Where one turn sends some rows of the set: a few examples, then the rows asked:
gime: .05	.20	-.02	.16	.23	.07	.00	-.14	.04	-.06	-.09	.11	.08	.17	-.14
ver: .14	-.20	-.04	-.02	.24	.03	.07	.06	-.13	.10	-.09	.12	.00	.17	-.11
sebi: -.01	-.02	.06	.07	.15	-.06	.02	.08	.19	-.12	.02	.26	.09	.15	-.19
Punab: .05	.01	-.07	.06	.23	.10	.31	-.03	.08	.11	-.24	.02	.03	.10	-.12
Rigo: .10	.24	-.08	.07	.10	-.01	-.03	.09	.13	.10	-.15	.33	-.09	.07	-.14
lod: -.08	.08	.01	.14	.13	.04	.01	.06	.08	.15	-.18	.28	-.17	.01	-.18
vil: .07	-.12	.09	.16	.16	.22	.19	.01	.01	-.01	-.11	.14	-.02	.06	-.24
Pugu: .10	.09	-.08	.05	.26	-.03	.20	.11	.14	.02	-.23	.22	.17	.12	.05
Lat: .05	-.06	.04	.08	.33	-.19	.07	.02	.11	.14	-.12	.10	-.08	.00	-.15
dal: .17	.10	-.03	-.03	.19	.19	.25	.02	.11	-.01	-.27	.14	.10	.17	-.13
zamed: .17	.10	-.20	-.04	.26	.01	.04	.09	-.02	-.14	-.04	.30	.11	.11	-.18
bizik: .09	-.02	-.27	.12	.10	-.02	-.02	.03	-.01	.02	-.07	.13	-.10	.05	-.22
vubo: -.10	.03	.05	.07	.18	.00	.33	.10	.07	-.04	-.18	.17	.02	.11	-.02
teki: .17	.05	-.12	-.08	.29	.04	.07	-.03	-.12	-.07	-.05	.29	-.07	.00	-.11
posi: -.01	-.02	.04	.22	.21	.09	.01	-.16	.04	.01	-.21	.18	.09	.17	-.19
sis: .13	.02	-.10	-.11	.25	-.15	.21	.12	.19	.01	-.12	.14	.07	.05	-.07
serup: .00	.10	.09	-.11	.29	-.02	.01	-.03	.16	-.06	-.11	.12	.00	.13	-.23
nimis: .03	.17	-.11	.12	.26	-.06	.08	.05	.05	.27	-.11	.14	.04	.15	-.15
Tud: .35	.07	-.09	.01	.21	-.12	.13	.01	.05	.01	-.16	.20	-.10	.10	-.16
kud: .06	.08	.08	.00	.10	.14	.13	.12	.05	.18	.02	.22	-.09	.20	-.23
neruk: .10	.15	.05	.01	.26	.00	.13	.05	-.04	.18	-.01	.24	.00	.04	.05
Mabaz: -.09	.03	-.09	.06	.22	.18	.08	.07	.06	-.06	-.21	.32	.14	.01	-.19
Fefat: .06	-.07	-.10	.06	.21	-.11	.23	.09	.07	.03	-.24	.06	.08	.24	-.10
budo: .01	-.04	.05	-.02	.31	-.13	-.01	-.06	.18	.09	-.21	.16	.06	.12	-.25
zopam: -.02	.00	.02	.11	.05	.05	-.02	.22	.04	-.07	-.07	.19	-.16	.05	-.11
Pog: .16	.11	.13	-.07	.27	.00	.02	.12	.14	-.12	-.12	.29	-.02	.08	-.18
lige: .21	-.01	.00	-.09	.17	.04	.10	.06	-.12	-.05	-.02	.14	.00	.24	-.15
Gefu: .14	.00	-.04	.03	.20	.10	.04	.11	.07	.31	-.04	.22	.00	.16	-.15
rafis: -.08	-.19	-.10	.10	.26	-.04	.15	.03	-.08	.00	-.10	.23	-.02	.04	-.24
ramo: .09	.03	-.13	.14	.23	.16	.10	-.04	.13	.02	-.02	.17	.21	-.03	-.09
dused: .11	-.08	.03	-.01	.27	.13	.11	.05	-.02	-.02	-.19	.15	-.22	-.06	-.12
Vas: .02	.03	-.04	-.08	.23	.11	.16	.15	.07	-.14	-.22	.09	.07	.23	-.03
gor: .04	.03	-.03	.24	.06	-.06	.04	.02	-.06	.02	-.22	.15	-.17	.08	-.14
Dus: -.04	-.08	-.05	.09	.27	-.08	-.05	.06	.16	.03	.04	.17	.10	.06	-.08
Ser: .13	-.09	-.06	.03	.22	-.07	.17	-.09	-.11	.01	-.11	.34	-.08	.03	-.20
pife: .31	.11	-.13	.16	.22	.07	.09	.00	.06	.06	-.06	.08	.11	.11	-.13
buge: -.01	.13	-.22	.15	.16	-.10	.18	-.02	.07	.01	-.09	.19	.11	.06	-.22
ralu: .14	.01	-.03	.12	.16	.00	.22	.09	.08	.17	-.02	.06	-.18	.02	-.11
rakom: .15	-.01	-.13	.18	.09	-.11	-.06	.18	.07	.08	-.12	.21	-.04	.08	-.07
Bomep: .07	-.06	-.15	.06	.07	.13	-.04	.10	.01	-.12	-.13	.27	-.09	.09	-.25
didu: .05	.10	-.14	-.03	.20	-.04	.00	.10	.17	.01	-.22	.27	.15	.20	-.26
Nale: -.02	-.12	.04	-.12	.23	-.02	.22	.13	.15	-.06	-.18	.20	.00	.02	-.12
Moko: .05	-.03	-.01	.18	.11	.11	.24	-.07	.12	-.04	-.01	.20	.14	.03	-.23
lasa: .28	.00	.04	.02	.17	.19	.08	.17	.15	.06	-.16	.29	-.04	.07	-.12
Gine: .15	.13	-.06	.13	.13	.10	-.11	.10	-.01	-.05	-.25	.23	-.07	.08	-.05
Nezo: -.05	.11	.12	.03	.18	.19	.10	.12	.05	.05	-.16	.32	.02	.17	-.27
rer: .11	.03	.18	.06	.16	.00	.18	.04	-.03	.13	-.10	.39	.01	.09	-.07
Pufe: -.21	.02	-.07	.01	.23	.00	.09	.07	.08	.05	-.14	.07	-.03	.10	-.25

Nale goes to -> lod
Pufe goes to -> ralu
Pog goes to -> Nezo
And these:
neruk goes to -> gime
Gefu goes to -> ramo
rakom goes to -> Pugu

Where one turn sends some rows of the set: a few examples, then the rows asked:
Fitaf: -.24	-.05	-.25	.37	-.14	-.03	.23	.33	.04	.02	.03	-.12	.03	.01	.01
saf: .11	.06	.05	.21	-.09	.06	.19	.35	-.02	.03	.00	-.05	-.10	-.03	-.04
tuma: -.12	-.05	-.18	.12	-.13	.20	.17	.51	.02	-.01	.23	-.03	.10	.12	-.06
Nisif: .11	.05	.05	.22	-.08	.04	.19	.36	-.02	.05	-.02	-.06	-.10	-.04	-.01
vup: -.16	.16	-.08	-.05	-.05	.02	.18	.16	.10	.07	.12	-.02	.03	-.08	.04
Bebes: -.27	-.10	-.12	-.05	-.14	.13	.13	.17	.04	-.03	.07	-.07	-.12	.05	-.03
maki: -.10	-.10	-.20	.17	-.07	.08	.13	.53	.01	.09	.11	.00	.19	.03	.10
kekuv: -.07	.10	-.06	-.04	-.08	.11	.24	.14	.07	.04	.22	.02	-.03	.01	.00
difab: -.17	-.04	-.20	.15	-.08	.05	.10	.54	.04	.07	.07	-.04	.18	.00	.07
reda: .01	.01	-.08	.02	-.05	.07	.25	.13	.04	.12	.19	.10	.02	.00	.12
takek: -.23	.03	-.19	.09	-.11	.12	.11	.53	.05	-.01	.13	-.10	.13	.04	-.05
sabul: -.19	-.10	-.26	.39	-.13	-.02	.25	.32	.02	.04	.04	-.10	.03	.02	.03
Risul: .07	.10	.06	.18	-.10	.07	.18	.36	.00	.01	.00	-.08	-.11	-.03	-.08
rutet: -.22	.01	-.19	.11	-.09	.07	.09	.54	.06	.03	.08	-.08	.16	.00	.01
vusez: -.24	-.05	-.23	.34	-.18	.08	.29	.31	.03	-.04	.13	-.13	-.03	.08	-.08
Rudu: -.06	-.13	-.18	.18	-.09	.14	.16	.52	.00	.07	.17	.03	.15	.08	.07
Vot: -.06	-.11	-.19	.16	-.11	.19	.18	.50	.00	.03	.21	.01	.11	.12	.00
Toda: -.13	.12	-.10	-.02	-.03	-.03	.17	.16	.09	.11	.08	.01	.05	-.11	.11
siza: -.16	-.12	-.25	.40	-.13	.02	.27	.31	.01	.04	.08	-.07	.02	.06	.04
Dibi: .09	.08	.05	.19	-.10	.07	.19	.34	-.01	.01	.02	-.07	-.12	-.02	-.07
kuven: -.27	-.02	-.24	.33	-.16	.03	.25	.32	.04	-.04	.09	-.14	-.01	.04	-.09
lun: -.15	-.12	-.24	.39	-.16	.06	.29	.30	.00	.01	.13	-.07	-.01	.09	-.02
bame: .05	.11	.06	.18	-.09	.04	.17	.36	.01	.02	-.01	-.08	-.10	-.05	-.07
foron: .08	.08	.04	.20	-.08	.02	.16	.36	.01	.05	-.04	-.07	-.08	-.07	-.03
dulos: -.13	-.23	-.13	.01	-.13	.16	.17	.17	.00	.03	.11	.02	-.12	.10	.05
lenu: -.28	-.12	-.14	-.02	-.09	.01	.08	.20	.05	.05	-.05	-.06	-.05	-.03	.09
Nep: -.19	.01	-.18	.09	-.13	.18	.15	.51	.04	-.03	.19	-.08	.10	.08	-.07
Buke: .09	.07	.05	.22	-.07	.02	.17	.36	-.01	.06	-.04	-.06	-.09	-.05	-.01
kupo: -.21	-.18	-.15	.02	-.07	.00	.08	.19	.04	.08	-.05	-.01	-.03	-.03	.15
mok: .06	.11	.05	.20	-.09	.03	.16	.36	.01	.04	-.04	-.09	-.09	-.06	-.06
Dagig: -.14	.15	-.08	-.06	-.07	.07	.22	.15	.09	.04	.18	.00	-.01	-.04	.00
kan: -.30	-.08	-.12	-.05	-.12	.06	.08	.19	.07	.00	.00	-.08	-.08	.00	.00
lumi: -.10	-.26	-.13	.04	-.10	.11	.16	.17	.00	.07	.06	.05	-.08	.08	.12
dudo: -.19	-.16	-.11	-.04	-.14	.17	.16	.16	.02	-.02	.11	-.02	-.13	.10	-.02
bufu: -.07	.07	-.10	.02	-.02	-.02	.19	.16	.07	.14	.09	.06	.06	-.09	.17
malad: -.14	-.24	-.14	.05	-.08	.04	.12	.18	.00	.10	.00	.03	-.04	.02	.17
maru: -.18	-.09	-.24	.36	-.17	.07	.29	.31	.02	-.02	.14	-.10	-.03	.11	-.06
Zeso: -.28	-.02	-.24	.34	-.16	-.01	.24	.32	.04	-.02	.05	-.15	.01	.02	-.04
niri: -.01	.01	-.10	.03	-.03	.01	.23	.15	.04	.15	.14	.08	.05	-.04	.16
duzom: -.01	.04	-.08	-.01	-.08	.11	.27	.13	.05	.08	.23	.07	-.01	.02	.06

reda goes to -> duzom
Nisif goes to -> saf
And these:
tuma goes to -> Nep
Zeso goes to -> Fitaf
malad goes to -> lumi

